These views show one set of named points, seen from different sides, and a view may be mirrored.
A view may leave some points out, and in a few views one point is out of place. Which views, in the order they come, and which point in each? Write no view if none.
Scene 1:
panel a:
  Q_357 [-13.9  17.7   5.0 -15.5 -25.2   9.4   6.2  49.7   9.3   8.6   5.3  -5.7]
  Q_567 [ -9.7   7.8  16.7  -7.6 -22.0  -3.3   7.5  28.8  17.7   7.3  20.5 -11.5]
  Q_433 [ -8.5  14.6  17.1 -10.5 -20.2  -4.5   3.9  45.8  31.7   9.7  26.0 -23.5]
  Q_192 [ -8.9  19.6  17.2 -18.0 -23.0  -3.8  -2.2  49.5  20.1  -0.9  12.0 -13.6]
  Q_123 [-11.2  15.7  15.3 -11.6 -18.8 -13.3   6.6  44.3  27.4  14.2  16.1  -5.0]
  Q_557 [-10.5   7.2  25.4  -3.3 -20.3  -6.4   6.1  36.1  19.6  10.7  25.8  -8.3]
  Q_907 [  3.1  12.3  20.1 -19.6 -27.0  -3.6  -5.6  31.3   8.3  -3.8  11.4 -27.6]
panel b:
  Q_123 [  1.6 -23.1 -23.6  39.2  -6.0   1.0  -0.2 -55.7 -47.8 -11.5 -28.5 -24.0]
  Q_433 [  1.0 -24.8 -36.0  51.6  -4.5   0.5   6.1 -46.0 -44.3 -13.0 -20.4 -31.5]
  Q_567 [ -8.9 -27.6 -25.5  41.0   1.5  -2.8  11.6 -57.0 -50.0 -11.0 -11.9 -22.3]
  Q_557 [ -8.5 -35.4 -28.8  39.8  -1.1  -1.9   6.5 -57.0 -47.5 -19.6 -17.7 -23.6]
  Q_192 [ -4.1 -14.3 -22.0  43.0 -14.8  -4.0   4.5 -51.8 -39.9 -10.6 -15.9 -37.0]
  Q_907 [-16.1 -16.8 -19.9  47.7  -2.1 -15.0  24.3 -53.9 -41.2  -5.6 -10.7 -42.1]
  Q_357 [ -4.6 -13.8 -17.5  35.5  -8.6   8.4  -4.0 -59.9 -51.7  -0.8  -5.6 -39.9]
panel c:
  Q_357 [ 55.5 -34.1 -28.4   1.0 -45.8  32.8   0.9  -4.2  22.3  76.7 -14.1  41.6]
  Q_907 [ 47.8 -39.0 -25.9  -4.8 -51.2  10.0 -13.7   9.2  -1.7  60.8 -12.4  42.4]
  Q_567 [ 48.6 -35.6 -22.1  11.3 -60.9  31.6 -14.5  -1.5   5.1  62.0 -21.3  39.3]
  Q_433 [ 34.9 -30.7 -34.0  12.4 -42.8  34.9 -13.4  -1.6   3.6  55.6 -21.5  38.0]
  Q_192 [ 49.3 -33.1 -29.9  -1.6 -36.9  27.8 -11.6  -4.5   4.7  67.8 -20.1  41.2]
  Q_557 [ 50.2 -29.9 -21.6  11.5 -56.7  36.3 -13.8  -1.1   4.4  54.8 -29.9  39.8]
panel d:
  Q_557 [ 20.4  -0.4   2.2  -5.5   7.4  -3.2 -17.2 -34.5  -7.0  11.7  22.8   5.3]
  Q_567 [ 23.2  -3.4   5.7  -4.9   6.4  -7.6 -15.7 -44.0  -8.0   3.4  22.1   1.7]
  Q_123 [ 17.5   2.6  -0.3  -6.1   9.5 -16.0  -5.9 -34.8 -20.4   8.4  23.9  11.5]
  Q_192 [ 33.2   1.8 -11.0  -2.0   0.2 -11.6 -10.1 -44.1 -22.8   0.5  23.0  14.3]
  Q_433 [ 20.7   4.3  -4.0 -16.0   0.2 -11.9 -16.7 -38.5 -13.0   2.6  14.4  18.3]
  Q_907 [ 39.4   5.7  -0.8  -1.4   4.7   0.8 -19.2 -54.4 -13.4 -16.0  24.7   8.9]
  Q_357 [ 30.1  -4.1  -3.6   8.7  -3.0 -15.2   5.6 -51.7 -19.3   6.4  11.7   6.8]
panel e:
  Q_567 [ 15.9  34.2 -12.5 -11.7  -0.5  -3.9  -5.2  29.6 -18.0 -16.0   2.5  -5.5]
  Q_123 [ 24.3  22.2 -23.5   0.6   1.1  -7.1  -8.9  30.7 -12.9 -21.9   8.5  -4.5]
  Q_433 [ 23.3  30.4 -22.5  -6.1  -7.0   8.4  -4.8  26.3 -12.2 -30.5   7.6   1.9]
  Q_907 [  9.1  25.2  -3.5 -18.4  -3.5  -6.7   7.6  21.7 -27.6 -29.7  -0.6  11.3]
  Q_192 [ 20.4  15.2 -15.3  -9.4   3.3  -1.3   3.2  28.5 -14.0 -25.5   9.9   9.5]
  Q_357 [ 18.4  13.4  -7.1 -14.1  21.5   0.9 -12.0  27.3 -10.4 -19.9   6.9   3.8]
Views that do not fit: no view
